(in the rows, 128 means zero)
One turn sends every row of this set to another row. A few are shown first. Where does it send the rows asked after them?
Rusum: 139,102,86,149,139,132,132,148,97,134,119,165,137,123,109,107,121,125,109,107,149,110,118,131,103,133,104,102,131,98,150,144,136,142,114,124
luve: 154,109,120,132,118,134,138,146,113,110,91,139,126,138,118,156,120,135,159,125,138,127,102,130,152,134,116,118,112,141,120,114,147,114,128,108
Rigi: 137,121,88,161,127,156,146,120,117,114,97,138,136,131,103,103,125,122,113,129,116,104,124,124,132,137,97,111,135,125,148,118,135,126,107,126
gib: 154,122,106,166,112,161,143,138,121,114,112,145,114,132,123,133,145,136,119,126,123,114,113,126,119,127,124,140,130,112,128,119,196,136,119,133
Motoz: 148,104,101,150,157,105,150,170,107,133,124,149,117,132,119,138,132,132,104,154,140,112,105,132,129,134,121,104,127,121,140,127,129,103,122,140
sisod: 154,101,81,157,107,143,147,123,131,105,129,134,136,147,114,116,138,144,147,161,122,110,106,137,139,132,118,117,147,132,132,112,142,125,112,129
Dedis: 158,128,87,155,111,148,148,149,108,117,115,146,104,122,135,147,161,147,117,130,125,138,118,144,99,134,120,113,130,106,129,143,149,147,120,113
Kedet: 145,129,115,150,138,125,148,117,120,128,104,160,121,137,117,137,112,117,154,128,126,111,127,130,113,138,114,77,139,134,140,131,154,155,126,115
kuzis: 138,104,108,154,117,100,123,161,105,110,108,159,120,170,101,123,142,133,122,125,138,127,128,130,129,106,119,111,133,99,155,137,150,145,130,140
zin: 164,135,107,150,103,122,132,115,113,106,110,159,121,132,118,143,134,136,136,93,152,117,112,161,123,126,108,104,134,113,128,122,147,158,101,124
rez: 141,127,86,160,129,137,125,165,111,144,120,137,126,128,123,135,124,131,145,123,150,118,107,91,119,149,116,120,133,91,151,151,137,124,123,128
pav: 146,131,99,147,162,113,129,136,110,108,106,134,129,141,116,135,111,123,122,130,134,128,115,138,122,124,130,103,141,116,138,127,94,120,106,119
maf: 162,116,92,154,130,122,130,144,86,114,125,109,107,135,119,142,133,131,121,152,146,108,122,131,122,105,134,114,120,109,105,115,126,141,121,141
momaz: 154,129,109,157,147,153,151,138,101,114,97,132,116,136,140,151,112,127,140,130,125,109,128,138,106,114,105,100,124,120,119,112,146,153,100,138
Fur: 156,110,97,148,120,102,143,159,118,114,104,159,120,123,122,132,116,126,148,117,132,131,112,126,125,121,132,89,131,122,137,120,170,98,115,163
sesof: 166,95,124,142,141,120,125,159,120,110,129,140,112,133,138,154,122,136,142,130,133,124,88,128,98,111,130,129,133,101,133,112,161,154,118,120
goris: 156,132,101,135,103,139,133,162,127,117,88,165,130,124,143,124,110,125,137,105,132,125,96,138,125,150,122,115,136,112,139,116,144,130,148,118
dule: 170,119,120,148,104,158,134,155,110,98,113,142,116,131,123,126,143,131,156,114,150,115,110,130,134,134,110,120,129,112,140,129,102,125,125,131
misuf: 179,125,96,153,123,149,127,142,101,105,138,124,140,130,124,139,139,140,122,127,133,110,110,153,132,139,122,101,119,128,150,126,161,116,132,103
zuka: 166,114,94,143,120,120,152,175,108,109,135,152,118,117,129,126,147,145,122,118,150,139,118,136,104,101,132,119,118,98,147,122,163,134,130,126
kun: 141,130,115,142,154,86,133,148,113,118,97,142,117,131,112,136,97,139,150,128,141,119,118,137,118,141,105,111,132,115,145,125,141,163,110,120
tur: 129,98,103,151,126,102,140,143,116,140,106,133,113,125,145,128,114,128,144,149,151,112,99,119,123,113,138,132,139,93,147,126,141,152,118,131
getim: 128,109,110,132,108,123,117,146,134,114,128,152,125,130,93,98,145,124,109,119,136,114,110,125,127,116,137,124,139,119,138,135,154,122,126,118
zol: 157,122,104,148,107,146,126,118,124,121,121,146,122,107,124,129,90,125,131,156,143,118,109,140,126,126,99,123,143,136,130,119,137,142,132,107
ven: 152,101,112,155,126,98,121,119,124,111,110,153,122,136,121,135,108,129,128,146,126,116,112,129,129,130,120,130,139,103,141,123,192,116,119,136
zated: 147,112,99,152,112,117,125,140,123,128,133,125,138,132,105,125,128,139,123,148,148,117,123,106,149,127,123,122,163,129,141,116,128,108,118,131
pib: 137,102,98,160,107,109,142,164,110,95,97,119,109,139,94,125,119,140,145,144,144,127,112,119,114,124,103,120,109,110,120,116,127,143,128,133

Rusum turns into ven
luve turns into dule
tur turns into Motoz
Now these:
zol turns into misuf
gib turns into momaz
sisod turns into Dedis
getim turns into sesof
pib turns into rez
zated turns into zuka

One turn sends every row of this set to another row. A few are shown first. Where does it send the rows asked after them?
neson: 119,124,135,112,152,150,118,151,135,123,109,114,109,166,147
bez: 100,145,113,108,146,154,116,141,148,108,110,129,118,155,141
bik: 113,156,108,142,155,132,109,108,139,126,129,124,139,160,158
Nason: 139,153,125,129,149,146,129,144,117,116,121,105,161,134,132
gisag: 112,143,122,115,165,155,98,109,138,136,103,115,132,155,127
puf: 128,137,116,147,149,119,111,127,135,122,120,123,98,117,156
pufon: 143,153,134,133,148,137,121,138,118,111,119,103,157,137,128
gof: 123,127,126,155,148,144,138,133,120,150,116,100,134,128,122
riv: 131,153,121,129,153,146,127,138,114,117,114,103,163,132,126
liguv: 117,142,107,125,155,138,136,108,127,107,117,85,139,124,128
Libad: 118,145,108,132,154,137,136,113,125,112,115,84,141,121,126
Firak: 132,117,108,114,134,120,126,122,130,126,131,145,122,143,143
zot: 125,124,138,115,148,155,117,156,137,123,111,105,113,160,147
zupeg: 95,145,115,111,149,149,119,138,141,110,115,127,120,162,140
Vogab: 145,135,116,135,139,143,125,127,146,146,127,120,125,117,169
Fiku: 112,134,125,159,148,132,135,120,115,149,124,104,132,133,127
fosov: 135,112,117,122,138,122,120,116,129,127,126,147,120,146,134
ruko: 122,121,133,111,143,156,126,154,139,124,110,113,111,162,141
sazab: 140,147,126,129,155,146,120,138,117,112,117,99,161,134,128
Labol: 127,119,108,141,158,120,104,135,140,112,116,114,121,138,109
fofu: 136,135,116,141,141,116,120,128,135,118,124,125,104,119,161
Kupu: 124,129,136,108,145,145,123,150,134,128,114,112,105,168,137
sonem: 150,127,113,128,138,149,128,127,148,140,124,118,127,117,165
leti: 126,117,110,142,161,119,105,137,137,111,118,107,121,142,112
vuku: 117,160,107,140,152,128,110,111,135,125,127,128,141,157,158
nefu: 147,121,111,118,130,116,124,122,130,124,133,130,132,153,141
ridi: 93,144,113,115,145,149,123,139,142,108,121,133,120,157,139
zif: 103,135,106,121,123,129,138,116,132,139,100,102,115,141,133
gim: 112,139,120,164,151,133,131,129,112,141,125,100,134,132,135
fefo: 120,149,128,104,157,156,107,116,136,144,101,115,137,154,138
sen: 129,148,113,116,152,155,94,120,146,140,95,109,126,152,133
gup: 104,132,102,120,124,136,138,118,137,142,99,104,116,140,134
dom: 138,153,117,134,152,152,120,133,115,115,114,108,159,134,120
Toba: 145,136,115,134,132,150,124,123,152,142,123,127,130,118,161
tar: 120,117,138,116,142,156,123,148,145,124,114,102,113,162,140
Mepe: 131,130,123,143,138,122,116,128,132,120,118,124,98,119,160
taga: 145,109,124,125,144,126,117,127,128,125,134,142,130,149,145
pulof: 130,130,112,145,147,119,113,127,139,123,125,127,101,120,158
Feg: 113,132,119,163,142,142,128,141,124,145,127,95,136,145,128
nibu: 114,144,112,135,156,142,136,120,129,109,119,79,142,125,130
zevak: 145,123,110,134,143,141,128,123,146,143,127,119,124,114,164
fiki: 122,146,114,133,157,145,139,108,131,110,121,84,141,124,132
fide: 138,123,113,136,138,145,121,120,144,148,135,115,126,119,166
tabi: 116,142,116,111,168,155,101,115,141,129,98,108,124,154,127
pimu: 99,145,120,109,147,152,116,144,145,107,119,132,124,153,134

Labol turns into bik
gisag turns into Fiku
Now these:
sen turns into Feg
riv turns into zevak
fefo turns into gof
fide turns into Kupu
Vogab turns into ruko
bez turns into nibu
tar turns into pufon
fiki turns into Mepe
liguv turns into puf
leti turns into vuku
tabi turns into gim
zupeg turns into Libad
Nason turns into sonem

One turn sends every row of this set to another row. A few are shown first. Where does it send the rows asked after them?
Lika: 105,146,130,159,135,137,99,103,120,139,145,116,140,134
sifog: 102,147,130,138,152,128,128,126,106,147,114,133,143,158
Gorop: 111,149,151,114,129,171,126,123,110,127,114,108,141,150
bufup: 103,111,141,118,147,156,135,132,105,141,156,106,144,142
kasef: 102,136,116,127,127,114,138,113,123,120,146,138,134,131
Nub: 103,134,157,123,134,147,120,106,95,144,152,131,107,144
zeg: 94,135,105,125,121,141,129,109,128,133,157,118,127,127
gok: 106,132,140,164,121,142,146,113,123,132,158,111,158,145
gidun: 105,125,145,125,130,124,131,132,94,147,141,123,113,135
bozu: 100,125,163,121,143,154,134,87,136,139,149,110,133,151
pez: 96,163,145,136,128,124,118,93,112,122,121,132,147,152
kede: 80,128,139,154,127,154,121,115,118,145,167,121,145,149
Lub: 104,135,129,134,129,138,140,115,137,122,123,112,176,144
zele: 81,118,138,149,148,154,125,99,123,122,147,122,152,148
gatoz: 114,149,151,103,139,147,146,102,91,130,128,133,145,140
nabo: 111,130,140,110,130,143,129,110,106,139,110,136,112,153
lek: 118,138,136,125,108,149,104,122,96,136,163,121,146,155
lag: 94,136,142,150,104,137,128,85,122,126,126,124,159,144
nonep: 93,145,169,132,104,128,139,108,116,149,143,132,136,154
lurap: 109,133,157,137,123,168,126,111,106,152,126,100,141,169
nuraf: 118,131,133,110,142,164,142,124,114,142,149,126,117,144
Vur: 101,141,135,109,119,138,169,117,115,138,154,122,150,145
Dem: 107,136,143,128,133,145,154,74,117,132,146,114,146,130
Masur: 115,145,147,115,100,160,123,100,116,149,133,116,150,167
Rora: 112,142,144,152,127,130,126,123,131,127,122,104,157,166
mem: 104,132,155,93,116,140,143,132,117,133,131,114,141,155
Guvi: 125,124,117,132,140,150,117,124,127,125,129,105,135,135
dar: 98,151,124,121,142,127,125,101,108,148,152,132,113,147
Tof: 99,128,137,125,131,179,126,111,116,127,132,150,141,150
vazas: 136,126,140,134,136,125,145,109,115,119,144,119,141,163
tekap: 100,141,138,122,115,130,113,102,127,173,138,111,137,141
vivul: 123,147,131,97,126,135,134,102,108,124,115,116,141,148
Sitir: 92,125,141,135,133,119,124,98,129,138,163,132,147,131
Pon: 112,116,112,125,152,133,115,111,108,136,142,133,136,141
tud: 88,154,160,135,115,147,150,109,100,128,133,108,153,166
Sal: 105,144,136,126,123,157,127,116,111,120,129,144,154,116
zovov: 104,117,152,140,129,125,137,117,92,117,149,102,140,159
bor: 82,129,137,151,129,146,137,123,98,151,116,128,129,147
Kes: 103,124,136,130,108,156,130,119,109,125,131,101,172,161
gipos: 105,132,125,145,127,161,101,89,110,132,127,123,132,158
Sonop: 112,145,130,117,103,150,117,134,127,115,150,108,136,148
gelif: 81,148,119,113,127,128,131,109,130,146,128,99,139,151

bozu turns into vazas
gidun turns into zeg
Sitir turns into gok
Now these:
tud turns into mem
sifog turns into tekap
Lub turns into lurap
pez turns into nonep

One turn sends every row of this set to another row. A few are shown first. Where does it send the rows asked after them?
Teb: 117,126,121,138,129,144,122,114,124,146,134,139,136,135,139,109,141,144,147,121,126,155,99,115,141,145,115,125,130,155,163,110,139,137,155,113,124,147,133,122,117,110,122,124,162,130,161,140,123
tepu: 119,123,168,122,128,126,133,130,126,137,137,143,127,140,85,131,156,131,125,147,124,137,118,122,123,129,110,113,123,137,148,156,121,145,151,137,134,111,130,127,113,142,135,141,89,136,134,136,110
nudaf: 146,170,148,125,122,128,116,132,132,99,157,118,143,118,115,134,149,145,137,104,141,147,112,124,141,145,123,139,136,135,137,113,144,127,160,123,138,131,142,111,106,148,132,121,110,118,111,134,131
rin: 107,120,162,124,122,132,139,137,125,126,133,147,134,132,80,139,161,134,123,148,130,143,122,120,119,114,117,115,133,131,146,165,114,139,152,133,136,123,128,127,124,130,133,120,91,130,145,132,120
gabif: 124,158,152,113,121,132,136,119,128,137,128,109,124,129,154,129,129,105,130,139,128,153,170,135,141,128,114,113,144,144,149,117,114,147,148,119,140,151,123,141,135,128,136,111,111,130,122,128,120
Vabiz: 111,123,124,128,128,144,121,133,139,139,134,132,130,118,87,133,100,139,150,143,124,101,151,128,149,138,125,103,153,140,149,128,122,113,163,89,131,131,123,109,118,125,125,119,126,130,148,140,135
Vadu: 115,134,131,137,127,143,124,120,126,146,136,135,135,133,136,113,144,143,146,129,123,156,101,117,145,155,120,122,132,155,157,104,133,144,147,109,128,142,132,116,117,120,128,129,172,133,151,142,124
Desag: 111,134,124,139,126,146,121,121,131,143,131,138,135,131,132,119,152,142,140,138,123,159,110,113,139,151,122,124,145,151,152,108,130,140,149,101,132,141,132,112,116,118,130,117,178,139,148,141,131
beguf: 113,128,159,126,126,126,131,130,129,136,139,148,133,138,80,134,159,131,121,154,122,140,126,124,121,117,110,112,128,135,143,164,120,144,148,126,140,116,125,121,118,137,140,122,95,140,130,137,115
Nadin: 137,119,122,114,141,134,121,151,134,115,108,114,129,133,126,116,141,114,109,142,120,119,117,118,137,139,122,128,121,133,165,124,158,105,119,134,125,168,126,115,114,138,134,123,99,135,125,126,115
pir: 121,127,131,128,124,137,122,131,135,142,130,119,131,130,89,122,95,147,149,127,128,95,140,129,148,145,123,110,141,138,153,125,121,112,177,102,131,122,133,119,116,124,125,137,127,122,158,137,133
vipo: 115,118,154,116,130,133,132,135,130,131,140,142,131,135,77,138,158,134,114,138,131,140,114,121,120,121,112,110,131,135,155,165,123,146,152,139,130,126,126,141,119,134,126,120,87,130,144,142,120
kova: 139,130,144,114,137,130,126,138,121,119,103,111,133,124,123,115,136,113,115,139,121,130,128,119,141,134,122,133,109,129,151,120,157,103,121,122,132,162,128,104,119,135,139,126,104,138,127,109,106
Mobis: 131,122,123,115,130,134,130,167,137,109,107,103,132,139,122,115,148,122,109,140,126,117,106,118,133,132,131,133,131,122,165,127,139,103,125,141,130,168,128,123,123,132,142,120,108,119,135,124,130
Lupil: 124,127,125,118,131,141,120,127,138,145,139,115,129,118,80,130,94,142,142,123,130,102,138,129,151,141,122,103,147,137,155,128,128,123,169,95,128,135,125,132,121,124,118,121,125,123,156,142,133
zipif: 136,142,116,126,130,137,118,129,134,102,167,141,134,114,129,131,145,134,156,113,139,147,107,123,140,114,120,134,146,135,151,120,147,121,149,123,128,153,128,112,109,132,127,105,77,115,118,136,126
Fudol: 114,148,140,119,112,136,140,146,131,118,126,108,135,148,158,125,131,120,126,126,137,136,149,135,135,135,121,115,146,147,169,124,105,134,163,151,131,156,132,153,136,121,131,117,112,109,142,140,137
gamo: 133,141,128,119,125,126,129,159,134,116,108,96,142,137,109,112,146,125,104,140,123,126,115,123,132,119,129,137,125,116,151,134,139,105,129,125,142,167,128,119,132,125,154,105,123,120,133,115,129
Nid: 141,146,146,111,131,125,131,144,125,125,111,94,135,124,111,114,141,118,111,140,121,135,120,123,140,124,126,133,115,118,144,124,146,115,118,114,142,164,124,115,131,134,151,114,119,128,126,107,114
puro: 119,118,156,125,130,129,128,128,126,131,132,146,134,144,82,131,154,135,115,136,129,134,120,120,119,126,107,114,121,141,154,164,130,137,161,143,131,116,134,132,113,134,126,131,87,136,143,139,114
ved: 118,126,132,123,126,140,125,139,141,145,140,120,123,124,90,129,100,140,155,141,123,96,137,131,153,148,127,103,152,137,152,119,115,123,160,96,131,124,125,117,117,134,130,138,127,124,145,141,133
Vinim: 110,123,119,135,125,150,125,120,131,142,126,137,127,126,135,121,155,140,145,135,129,162,106,108,136,142,124,127,154,143,154,107,126,138,151,103,129,146,132,121,119,110,124,115,167,133,157,136,132
nezat: 113,119,135,118,126,147,129,132,131,137,131,124,125,108,87,137,98,140,154,131,133,107,143,124,151,138,130,106,154,133,151,124,118,116,164,93,127,136,126,120,124,122,116,124,120,121,162,133,133
lezi: 122,145,127,120,127,137,124,136,138,124,129,119,133,151,159,125,128,111,115,134,127,132,162,135,136,150,109,107,143,162,171,124,125,138,156,146,127,152,128,146,122,133,124,117,109,130,123,154,131
besav: 120,145,148,124,121,136,130,120,124,123,111,126,129,139,166,126,128,108,128,138,129,141,179,130,136,144,111,116,138,157,157,116,122,126,159,134,133,142,134,126,121,128,126,125,105,139,126,132,119
pag: 135,141,117,131,120,135,120,136,143,101,152,134,124,122,131,131,160,136,155,127,139,144,111,116,132,115,127,143,165,122,142,114,129,115,158,121,137,137,135,108,104,133,137,113,86,117,113,129,136
vog: 116,120,112,132,131,149,122,114,131,148,134,136,127,129,136,116,147,140,144,126,128,160,99,110,139,138,118,124,146,147,162,110,135,141,152,107,125,152,129,130,119,108,120,115,158,131,161,140,128
nop: 144,162,126,134,119,128,111,135,146,102,150,122,135,128,118,131,162,141,136,123,137,143,118,119,131,132,123,144,158,125,134,115,135,120,164,118,144,126,142,107,101,142,142,114,108,125,103,134,140
Godet: 118,162,134,125,114,130,132,127,130,128,126,111,143,143,148,122,128,117,120,132,131,147,168,137,132,115,113,118,141,144,155,135,113,133,165,128,143,156,126,144,141,111,139,94,119,120,136,133,133
genok: 139,157,139,128,127,131,117,127,122,95,161,136,148,114,122,130,138,143,147,98,144,148,113,126,144,131,118,138,125,143,146,122,155,118,158,127,129,146,137,108,109,136,123,111,91,116,123,133,122

nudaf turns into nop
Teb turns into Vadu
Now these:
Fudol turns into lezi
pir turns into ved
kova turns into Nid
puro turns into tepu

